[[ 11  21   9 -48 -23]
 [ 39   2 -46  -1  34]
 [  9  23  15 -49 -27]
 [-36  -9  56  72   7]
 [ 34   0 -42   5  34]
 [ 47   6 -53  -9  37]]
=>
[[ 47   6 -53  -9  37]
 [ 11  21   9 -48 -23]
 [ 39   2 -46  -1  34]
 [  9  23  15 -49 -27]
 [-36  -9  56  72   7]
 [ 34   0 -42   5  34]]

[[-17 -74  17 -68 -76  56]
 [-74 -45  31 -14  74  25]
 [-67  60  24  32  47  18]
 [ 74  11 -25  12  34  34]
 [ 32  28 -10 -58 -28  47]]
=>
[[ 32  28 -10 -58 -28  47]
 [-17 -74  17 -68 -76  56]
 [-74 -45  31 -14  74  25]
 [-67  60  24  32  47  18]
 [ 74  11 -25  12  34  34]]

[[ 12 -37  16  26]
 [ 15 -18  17   3]
 [ 17 -36  21  20]
 [ 58 -16  63 -49]
 [ -2  17  -3 -16]
 [-16  -8 -16  26]
 [-14  11 -15   4]]
=>
[[-14  11 -15   4]
 [ 12 -37  16  26]
 [ 15 -18  17   3]
 [ 17 -36  21  20]
 [ 58 -16  63 -49]
 [ -2  17  -3 -16]
 [-16  -8 -16  26]]

[[ 63  38   9]
 [ 74  78 -43]
 [  2 -44  55]
 [ -6  42 -55]]
=>
[[ -6  42 -55]
 [ 63  38   9]
 [ 74  78 -43]
 [  2 -44  55]]

[[-23  -4 -38  -4  15   9]
 [-65  20 -18  -5 -34 -25]
 [ 11 -25  21 -10  29   7]]
=>
[[ 11 -25  21 -10  29   7]
 [-23  -4 -38  -4  15   9]
 [-65  20 -18  -5 -34 -25]]

[[ -6 -23 -14 -47  66]
 [ 29 -78 -44  15  -3]
 [-29  32  83  21   5]
 [-55 -41 -15 -64  20]]
=>
[[-55 -41 -15 -64  20]
 [ -6 -23 -14 -47  66]
 [ 29 -78 -44  15  -3]
 [-29  32  83  21   5]]

[[-55  30  63  36  25  49]
 [-54 -63  47 -36 -28  50]
 [ 12  -5 -54 -27   8 -16]
 [-55   6 -51  -3  12  56]
 [  8 -20  69  33  -2  59]
 [  8 -42  27 -34 -41 -45]
 [ 12 -35  61  23  22 -60]]
=>
[[ 12 -35  61  23  22 -60]
 [-55  30  63  36  25  49]
 [-54 -63  47 -36 -28  50]
 [ 12  -5 -54 -27   8 -16]
 [-55   6 -51  -3  12  56]
 [  8 -20  69  33  -2  59]
 [  8 -42  27 -34 -41 -45]]
---
[[ -5 -42  17  57  23   8]
 [ -2 -47  -4  67 -24  26]]
=>
[[ -2 -47  -4  67 -24  26]]

[[-44  36 -40  -1 -49]
 [  0 -52  34  -4 -20]
 [-10   2 -12  -6   1]
 [ -1  -2  -1  -1  -1]
 [ 75  17 -33  39 -79]
 [-28   7 -23 -11   4]
 [ 35 -27  34   0  35]
 [ -2  21  -6 -11  -2]
 [ -1   4  -2   1  -1]]
=>
[[  0 -52  34  -4 -20]
 [ -1  -2  -1  -1  -1]
 [-28   7 -23 -11   4]
 [ -2  21  -6 -11  -2]]

[[-30 -15  11  55]
 [-53  32  57  -3]
 [-24 -23 -21  53]
 [-43   6  64  46]
 [-38  -7  55  64]
 [-49  23  46   4]
 [-44  15  15   3]
 [ 36   6 -27  29]]
=>
[[-53  32  57  -3]
 [-43   6  64  46]
 [-49  23  46   4]
 [ 36   6 -27  29]]

[[ -5  -1   5  19   4  15  34   0   0 -12  21  25  16   9]
 [  0   7   1  13   0 -18 -39   5  -2 -56  10  43   6 -11]
 [ -4  32  23 -16   4   8 -17   2   2  49 -15 -16 -21 -26]
 [ -6  19  23  27  10  20  17   1   3 -36  27  47  23 -23]
 [ -5  31  25 -10   5  13  -7   1   3  42  -8  -9 -15 -26]
 [ -6  42  34 -16   8  22  -1   0   5  70 -14 -23 -21 -35]]
=>
[[  0   7   1  13   0 -18 -39   5  -2 -56  10  43   6 -11]
 [ -6  19  23  27  10  20  17   1   3 -36  27  47  23 -23]
 [ -6  42  34 -16   8  22  -1   0   5  70 -14 -23 -21 -35]]

[[ -1   3  -3   3   0   5   5   1  -1  -3   5   1  -6  -6]
 [  2   3  -1 -11 -10 -15  -4  -3   2   2  -4 -80  -1  -2]
 [ -2  -7  -2  -1   1  -5 -19   4  -3  -1 -17 -18   5  13]
 [ -9   0 -25  -2  17   8  11   2   2  -2   7   4  -4  10]
 [  5  -1  12  -6  -5 -12   5   0   2   3   1   7 -13 -16]
 [  1   1 -18 -13  -4 -12   2   1  -1   9 -12   1  10  -1]]
=>
[[  2   3  -1 -11 -10 -15  -4  -3   2   2  -4 -80  -1  -2]
 [ -9   0 -25  -2  17   8  11   2   2  -2   7   4  -4  10]
 [  1   1 -18 -13  -4 -12   2   1  -1   9 -12   1  10  -1]]

[[ 63  31 -81  47   6 -39 -29]
 [ 39  -9 -66  52  -1  -6 -15]
 [-26 -12  37 -22  -2   9   0]
 [ 11 -15 -39  38  -3   5 -15]
 [-32   9  54 -39  -2  15  11]
 [-36 -15  67 -49  -2  19  25]
 [-39 -44  72 -52  -2  21  31]
 [ 31  13 -59  50  -1   1 -16]
 [ -1   8 -23  27  -1   5 -13]]
=>
[[ 39  -9 -66  52  -1  -6 -15]
 [ 11 -15 -39  38  -3   5 -15]
 [-36 -15  67 -49  -2  19  25]
 [ 31  13 -59  50  -1   1 -16]]

[[ 29  16 -11  37]
 [-26 -43  14  -3]
 [  7  -3 -11 -11]
 [-10 -30   7  -8]
 [-30  16  37  16]
 [ 61  12  17  22]
 [ 56  16   9  28]
 [-35 -23  54  33]
 [ 14  10  41  24]]
=>
[[-26 -43  14  -3]
 [-10 -30   7  -8]
 [ 61  12  17  22]
 [-35 -23  54  33]]

[[  4   5  17  21  -1   2  19   6   2   3  -8  -6  -3   4  -4]
 [ 25   3   2  11   1  -1 -53  24  43  23   3   0   0   0  -4]
 [-24  -1   1 -13   1   1  63 -22 -36 -27  -7  -2  -3  -1   1]
 [ 10   6  20  27  -1   2   8  12  10   9  -7  -5  -2   5  -5]
 [-11   2   4 -12   1   2  33 -11 -13 -15 -16  -9  -3   0  -3]
 [ -7  -5 -13 -16   2  -3   4  -6  -4 -10  11   9  -1  -5   2]]
=>
[[ 25   3   2  11   1  -1 -53  24  43  23   3   0   0   0  -4]
 [ 10   6  20  27  -1   2   8  12  10   9  -7  -5  -2   5  -5]
 [ -7  -5 -13 -16   2  -3   4  -6  -4 -10  11   9  -1  -5   2]]
---
[[ 51 -56 -56  35  42   1]
 [-47  59  59 -54 -47   1]
 [-27  44  36 -34 -11  -4]
 [ 36 -62 -59  41  50  -4]]
=>
[[-47  59  59 -54 -47   1]
 [ 36 -62 -59  41  50  -4]]

[[-32  -4  -7  61  -8 -25 -31   2 -82   3 -30  37 -18]
 [-25  -4   2  -3 -18   3 -31  22  44  15  43 -43 -33]
 [  4  15  30  -3 -28  72 -31 -10  32  15  39 -27 -23]
 [ -4  -4  36 -35  -8  20 -31   8  29  15  24 -17 -23]
 [-22  -4 -67  -3  -8 -44 -42   6 -10  15 -35   2   0]
 [-11  -5   2 -11  -8   3 -31  17  29   8  24 -17 -23]]
=>
[[-25  -4   2  -3 -18   3 -31  22  44  15  43 -43 -33]
 [ -4  -4  36 -35  -8  20 -31   8  29  15  24 -17 -23]
 [-11  -5   2 -11  -8   3 -31  17  29   8  24 -17 -23]]

[[ 56   2]
 [ 10 -60]
 [ 36 -53]
 [ 40  65]
 [-40 -49]
 [-12 -60]]
=>
[[ 10 -60]
 [ 40  65]
 [-12 -60]]

[[ -7   7   8  -8   7   8  -8  -7  -8  -9 -10   8]
 [ 59 -43 -48  62 -42 -46  59  65  65  63  62 -43]]
=>
[[ 59 -43 -48  62 -42 -46  59  65  65  63  62 -43]]

[[-19  25  21  25 -66  58  83 -80  48 -46]
 [  4  -3  -3  -3  51 -45 -65  65 -45  44]
 [-17  19  16  19 -31  29  33 -30   6  -6]
 [ -1   2  -1   2 -30  26  37 -34 -11  10]
 [-20  21  21  22   4  -3  -9  11 -16  15]
 [-21  30  23  30 -66  63  75 -75  -6   6]]
=>
[[  4  -3  -3  -3  51 -45 -65  65 -45  44]
 [ -1   2  -1   2 -30  26  37 -34 -11  10]
 [-21  30  23  30 -66  63  75 -75  -6   6]]

[[  2  14 -21 -44   6  11  -7 -10   3  -9]
 [ -1  21   2 -25  11 -10  -4   9  -7   2]
 [  5  21   8 -30   4 -60 -53  -5   6  16]
 [  4   2   4 -15  -3  -9  -9 -29   3  -2]
 [  3  21   4  24 -28  39  -4  15  21 -17]
 [ -1  -3   1 -18 -12   6 -11  -1  25  -4]
 [  8  22  -7  26  -7 -25 -31  14 -20  13]
 [ 20  14  -3   8   0 -28 -25 -31   9  -7]]
=>
[[ -1  21   2 -25  11 -10  -4   9  -7   2]
 [  4   2   4 -15  -3  -9  -9 -29   3  -2]
 [ -1  -3   1 -18 -12   6 -11  -1  25  -4]
 [ 20  14  -3   8   0 -28 -25 -31   9  -7]]
